In the data rows, the value 128 means zero.
Some points, each followed by its number:
[128 128 138 128 161 147 128 128 168 128 160 155 135 161 128 128 128 162
 128 128 191 190 128 207 169 161 128 134 137 128 128 147 140 128 138 213
 128 128 139 159 128 128 128 168 128 145 143 173 196 128 153 128 129 130
 171 133 181 156 128 128 171 128 168 148] 0
[211 128 152 128 128 156 128 128 162 148 128 160 154 153 180 142 220 174
 143 128 157 198 197 128 134 159 203 194 128 128 194 128 166 181 190 204
 128 182 230 128 157 210 168 198 128 187 145 185 151 154 204 128 128 199
 138 128 180 150 161 163 128 205 157 128] 1
[148 147 193 162 128 173 128 197 147 140 128 197 130 128 197 128 179 147
 222 128 172 128 145 128 148 188 165 223 136 174 128 128 161 198 144 128
 156 235 209 145 136 167 192 128 128 157 183 184 128 128 135 204 128 212
 128 128 128 137 136 215 128 128 191 148] 2
[128 163 128 204 128 128 212 228 128 236 128 128 166 144 135 213 175 128
 156 224 182 134 177 138 207 142 128 155 202 199 171 157 130 175 169 128
 136 128 128 140 166 128 145 148 163 139 128 128 179 168 128 202 207 144
 161 179 142 128 164 138 176 130 128 128] 3
[128 153 128 211 128 128 214 219 128 235 128 128 169 133 128 211 181 128
 154 220 187 139 170 133 204 142 128 154 222 226 170 159 128 174 163 128
 135 128 138 153 165 128 143 146 165 141 128 128 168 165 128 195 205 143
 166 174 144 134 164 144 169 128 128 128] 4
[152 163 128 129 128 201 128 137 140 128 183 182 128 128 128 133 128 184
 139 128 171 132 128 186 192 143 128 129 165 128 140 128 128 128 161 159
 132 128 128 132 128 128 128 154 128 128 146 151 167 149 128 178 128 142
 194 129 191 140 140 128 191 128 194 174] 5
[161 171 170 169 191 128 176 153 194 143 153 150 128 182 170 174 144 128
 136 178 128 128 196 128 128 133 200 128 154 132 176 215 203 152 128 156
 174 150 128 135 171 209 171 128 172 163 172 128 128 172 202 128 182 136
 128 183 134 147 202 131 128 198 128 177] 6
[194 205 128 194 128 206 178 215 128 189 161 128 159 128 128 128 169 209
 155 137 164 151 145 188 161 128 128 192 165 252 128 128 128 145 221 128
 128 180 206 153 128 128 171 150 195 157 128 128 139 154 128 187 128 133
 202 142 131 200 153 188 185 128 204 163] 7
[156 133 192 162 136 174 128 200 147 140 128 193 128 128 184 128 182 144
 217 128 163 128 143 128 140 188 165 221 150 191 130 128 136 197 134 128
 139 236 200 155 140 175 190 128 128 152 190 187 128 128 137 208 128 215
 128 128 128 136 137 215 128 128 196 148] 8
[182 196 128 144 130 181 182 157 154 149 186 129 141 153 128 171 128 197
 128 130 128 128 193 164 144 128 138 128 143 131 199 158 187 128 190 171
 139 128 128 128 128 159 130 175 167 161 128 128 128 204 128 128 148 128
 179 193 193 202 198 128 159 202 188 183] 9
[128 171 174 198 210 128 159 132 165 130 185 134 128 162 128 160 128 128
 136 183 128 128 128 130 128 143 164 129 183 135 128 198 128 137 128 128
 193 140 128 199 204 160 151 130 179 128 186 148 128 143 198 152 165 133
 132 161 128 128 154 145 160 128 128 178] 10
[166 128 198 128 173 171 128 137 148 149 128 237 255 160 255 128 142 152
 241 199 193 199 128 175 144 220 213 153 128 187 168 136 200 205 128 138
 217 202 158 202 189 139 203 128 128 201 203 206 177 128 128 128 128 191
 128 128 135 173 128 241 128 178 138 142] 11
[187 203 128 142 128 179 195 159 148 147 186 137 151 163 145 169 128 198
 128 135 128 128 203 171 143 128 141 128 128 128 211 151 192 128 190 173
 160 129 128 128 128 165 132 180 155 161 128 128 145 204 128 128 173 128
 175 199 191 196 203 128 159 196 185 186] 12
[128 128 138 152 128 144 154 215 128 185 128 172 148 128 133 191 179 128
 183 169 222 128 165 128 231 185 128 166 224 194 155 142 128 173 145 148
 128 128 147 128 128 128 128 128 128 146 152 166 148 143 135 208 155 185
 167 128 191 128 151 149 174 128 146 128] 13
[128 170 172 203 214 128 158 134 177 132 176 138 128 162 160 160 128 128
 139 181 128 128 128 134 128 139 164 128 138 158 135 197 160 143 128 128
 220 148 128 197 197 165 157 134 159 128 190 148 128 137 183 162 188 131
 128 166 128 128 156 136 158 128 128 175] 14
[156 140 186 128 169 144 128 139 207 128 135 219 128 136 198 158 140 129
 173 128 131 128 191 128 128 178 203 131 128 128 201 208 230 152 128 207
 168 184 137 128 133 221 144 128 128 161 204 171 128 149 208 128 137 177
 128 141 174 128 185 130 128 189 184 176] 15
[128 156 128 153 166 128 163 128 163 128 195 128 156 202 128 146 128 161
 128 145 161 203 128 223 133 128 128 128 148 128 128 150 128 128 154 174
 158 128 128 189 133 128 136 198 206 147 128 128 253 143 135 128 169 128
 171 184 144 170 128 128 180 128 128 165] 16
[219 162 158 128 135 206 128 128 185 128 181 212 128 128 175 128 131 196
 142 128 128 128 178 128 128 139 202 135 128 128 204 128 186 128 155 184
 137 180 174 128 128 209 128 163 128 131 177 161 128 168 184 128 128 170
 151 128 186 150 188 131 137 186 204 164] 17
[128 152 128 207 128 128 207 224 128 237 128 128 161 147 145 213 177 128
 159 208 168 140 182 132 209 137 128 149 181 226 177 151 128 172 164 128
 140 128 129 146 164 128 144 146 157 135 128 128 163 166 128 213 205 141
 160 178 141 131 165 141 168 135 128 128] 18
[181 140 128 128 128 209 129 169 128 174 147 172 128 128 128 158 171 176
 152 128 202 161 151 134 227 146 128 167 173 185 181 128 128 137 201 135
 128 136 186 128 128 128 128 177 128 128 128 161 141 157 128 201 128 174
 213 128 199 128 147 149 198 128 174 128] 19
[128 168 142 218 189 128 198 186 153 150 157 128 135 164 128 181 128 128
 133 197 148 128 140 185 167 137 128 128 213 169 132 204 157 128 128 138
 178 128 128 178 136 128 128 128 172 130 145 128 159 155 137 171 208 128
 150 188 136 134 155 128 158 128 130 186] 20
[156 193 128 175 152 177 172 148 128 137 205 129 128 149 128 158 128 176
 128 128 128 145 133 191 159 128 128 128 162 166 142 133 128 128 166 128
 161 128 128 173 134 128 128 179 159 128 128 128 153 173 128 157 140 128
 195 179 147 164 154 128 196 129 149 182] 21
[128 177 179 207 212 128 156 140 172 133 185 132 128 167 128 159 128 128
 138 174 128 128 128 131 128 140 164 134 164 131 128 193 132 135 128 128
 189 143 128 197 196 156 155 130 172 128 194 146 128 142 195 162 164 135
 130 158 128 128 159 138 145 128 128 181] 22
[128 169 174 202 204 128 160 135 168 128 179 143 128 159 135 158 128 128
 137 177 128 128 128 128 128 146 162 128 162 141 128 194 138 139 128 128
 206 146 128 203 195 164 156 137 170 128 189 144 128 141 186 155 176 128
 128 165 128 128 156 139 162 128 128 184] 23
New points follow, each followed by the number of its nearest point above, looking only along the 2 directions in which the numbered points spread most.
[128 167 135 176 164 128 215 201 177 167 128 130 170 177 165 200 128 134
 139 197 137 128 213 153 156 131 143 128 188 140 185 227 216 136 132 185
 155 128 128 128 128 158 148 128 183 199 128 128 128 189 142 128 210 128
 129 207 186 189 200 128 128 213 161 182] 16
[128 128 158 128 159 146 159 189 178 128 128 196 150 128 172 179 128 142
 165 128 174 128 202 137 179 173 148 128 204 128 173 221 207 136 128 236
 128 128 128 128 128 153 128 128 128 201 161 141 128 165 161 128 158 151
 128 153 232 178 175 128 128 208 206 179] 0
[141 200 128 172 142 179 169 155 135 136 208 128 128 164 128 157 128 179
 128 140 128 157 142 197 164 128 128 128 134 149 144 128 138 128 177 128
 172 128 128 151 128 128 128 184 156 128 128 128 174 172 128 170 162 128
 193 182 142 150 159 128 201 128 142 177] 21
[128 128 178 175 174 128 159 128 148 202 128 128 181 185 136 178 216 128
 135 222 152 222 128 128 128 159 171 189 152 158 128 161 128 203 128 131
 144 155 172 187 234 163 203 171 197 153 159 174 180 128 204 140 178 163
 128 147 128 128 128 156 150 128 128 128] 0
[137 150 160 196 149 128 165 167 128 209 146 131 140 132 140 190 201 128
 155 204 128 146 156 128 146 143 143 173 150 197 173 148 128 183 150 128
 158 176 173 170 233 149 173 157 163 128 166 157 128 153 177 203 160 165
 146 154 128 128 173 168 168 128 128 128] 5
[128 128 214 137 154 128 128 143 183 128 128 143 175 138 176 128 198 128
 195 128 187 177 128 148 128 211 188 232 139 129 128 132 151 205 128 154
 128 218 196 167 148 186 220 128 171 201 182 203 153 128 166 154 128 209
 128 128 128 148 128 212 128 128 165 128] 1
[128 156 128 148 175 128 161 128 160 128 183 128 161 203 128 140 128 162
 128 147 145 213 128 220 138 128 128 128 146 128 128 145 128 128 152 172
 155 128 129 188 144 131 136 195 196 145 128 128 221 150 134 128 174 128
 172 179 139 169 128 128 174 131 128 158] 16
[199 173 130 155 128 183 137 132 128 194 195 128 128 128 134 155 187 167
 135 145 128 195 157 128 146 128 141 172 128 184 181 128 128 153 205 128
 150 169 202 129 212 133 149 218 139 128 139 145 128 167 143 205 128 163
 187 139 128 128 176 160 198 128 128 128] 5
[137 162 160 203 140 128 171 177 128 213 150 128 130 151 145 191 192 128
 156 210 128 160 169 128 145 141 148 187 156 166 160 135 128 190 153 128
 152 157 151 158 220 130 175 158 162 128 165 150 153 153 179 211 157 170
 143 149 128 128 175 157 167 128 128 128] 5
[168 128 177 128 187 150 128 128 194 128 181 163 128 155 133 128 128 155
 128 128 136 206 128 156 128 165 185 154 128 128 128 128 128 128 128 188
 149 153 172 179 161 179 128 179 128 128 187 201 168 128 207 128 128 162
 142 128 135 128 128 146 155 128 141 135] 17
[128 128 171 168 156 128 160 128 149 199 128 128 173 204 162 177 212 128
 145 214 152 211 134 128 128 163 167 186 134 145 130 155 142 208 132 130
 170 161 174 172 229 160 205 177 191 154 155 171 214 128 197 144 197 164
 128 154 128 128 128 163 140 128 128 128] 0
[128 159 206 188 226 128 138 128 237 128 145 128 165 224 179 128 128 131
 155 162 128 167 128 211 128 160 200 164 128 132 128 185 193 167 128 138
 236 198 141 217 153 221 241 128 226 183 174 154 182 128 152 128 205 130
 128 150 128 159 128 168 128 128 140 203] 6
[128 158 152 183 133 128 169 176 128 213 144 128 131 150 170 185 189 128
 165 203 128 152 173 128 152 144 142 169 128 175 177 133 145 189 154 128
 178 163 161 148 219 138 178 161 143 128 165 154 142 154 169 208 181 172
 133 157 128 128 175 162 161 128 128 128] 5
[128 135 196 164 234 128 148 128 212 128 160 128 151 217 144 149 137 128
 128 193 128 179 128 161 128 161 185 135 128 128 128 209 163 151 128 164
 210 147 128 207 211 192 185 152 208 140 182 167 191 128 215 128 205 128
 128 169 128 128 128 135 131 128 128 155] 6
[157 199 128 180 152 176 177 146 128 140 210 128 128 140 128 155 128 176
 128 136 128 150 128 191 156 128 128 128 171 180 136 139 128 128 167 128
 163 128 128 169 134 128 128 181 167 128 128 128 161 170 128 153 156 128
 198 176 149 154 152 128 206 128 147 187] 21
[151 198 128 179 144 174 176 145 128 138 217 132 128 147 128 157 128 177
 128 138 128 147 128 193 153 128 128 128 172 158 135 132 128 128 170 128
 164 128 128 168 128 128 128 186 163 128 128 128 174 175 128 153 157 128
 201 179 151 156 155 128 208 128 152 192] 21
[128 128 210 128 216 128 128 128 219 128 133 163 128 185 168 134 128 128
 147 134 158 175 128 144 128 202 190 154 145 128 128 194 165 157 128 208
 171 139 128 185 164 175 148 128 128 144 216 208 182 128 232 128 146 169
 128 128 128 128 128 139 128 128 128 137] 15
[140 194 193 219 215 140 151 176 188 128 169 145 128 155 147 128 128 145
 166 151 128 128 128 175 128 148 182 165 162 181 128 173 157 148 128 128
 227 203 139 215 153 192 202 128 196 146 176 132 128 128 134 153 161 137
 128 145 128 153 143 180 132 128 169 228] 6
[153 196 128 179 157 175 172 147 128 133 208 128 128 144 128 151 128 177
 128 132 128 151 128 189 159 128 128 128 162 176 133 138 128 128 172 128
 158 128 128 169 131 128 128 180 167 128 128 128 151 170 128 160 153 128
 200 175 148 150 151 128 211 128 147 184] 21
[142 128 128 128 128 155 128 128 128 159 128 135 170 128 128 147 187 157
 130 128 219 220 128 167 208 166 128 179 172 134 132 128 128 149 182 194
 128 129 194 139 134 128 128 187 128 157 128 182 202 137 146 143 128 170
 186 128 193 151 128 158 168 135 155 128] 19
[151 202 128 178 138 186 180 157 134 136 205 128 128 148 133 145 128 178
 128 128 128 137 133 212 162 128 128 128 128 168 153 128 155 128 177 128
 195 128 128 151 128 128 128 185 150 128 128 128 173 169 128 169 192 128
 188 183 140 145 154 128 190 128 141 190] 21
[179 145 128 128 128 203 128 166 128 174 145 181 128 128 128 152 171 175
 158 128 200 166 154 128 231 148 128 170 169 183 165 128 128 137 208 131
 128 132 195 128 128 128 128 178 128 128 128 159 157 161 128 197 128 166
 209 128 194 128 148 160 207 128 183 128] 19
[151 194 128 182 143 174 169 147 128 137 210 128 128 146 128 153 128 180
 128 129 128 148 128 187 151 128 128 128 178 156 128 133 128 128 167 128
 155 128 128 173 128 128 128 180 167 128 128 128 163 172 128 160 160 128
 198 171 155 151 153 128 209 128 148 189] 21
[136 132 128 147 128 128 168 128 128 195 144 128 173 187 128 169 186 158
 128 170 176 243 143 171 181 128 128 174 143 153 128 128 128 152 204 133
 128 128 166 149 163 128 150 218 200 157 128 132 244 160 128 153 154 128
 187 165 147 157 128 144 175 139 128 128] 5
[157 128 128 128 128 152 128 128 128 160 128 142 163 128 128 141 191 157
 133 128 222 219 128 158 203 165 128 181 154 144 128 128 128 153 181 190
 128 128 195 128 128 128 128 191 128 155 128 180 210 137 139 139 128 165
 189 128 192 145 128 155 171 132 153 128] 19
[159 194 128 180 145 180 172 150 129 143 212 128 128 149 128 155 128 177
 128 128 128 140 128 197 156 128 128 128 155 171 149 137 128 128 165 128
 176 128 128 165 132 128 128 184 152 128 128 128 162 170 128 151 162 128
 196 180 151 156 149 128 193 128 151 192] 21
[196 155 154 128 183 129 130 128 211 128 178 128 150 215 145 139 151 173
 128 128 128 193 156 138 128 128 221 133 128 128 148 146 160 134 143 194
 142 147 166 137 168 226 180 201 198 181 137 134 141 164 205 128 139 128
 128 170 140 178 160 130 128 204 132 143] 6
[242 171 128 128 128 185 153 135 128 211 171 131 143 128 151 172 220 183
 132 143 128 155 216 128 128 128 172 163 128 158 226 128 143 166 218 128
 128 183 218 128 186 195 172 213 150 135 128 128 128 202 152 148 128 163
 169 155 150 148 216 148 160 199 148 128] 5
[186 144 155 128 178 128 131 128 215 128 179 128 150 215 152 139 153 172
 128 138 128 190 161 143 128 128 214 128 128 128 151 147 183 133 145 192
 153 149 169 129 174 233 179 202 189 174 137 134 139 168 197 128 146 128
 130 171 134 175 159 128 128 209 134 142] 6
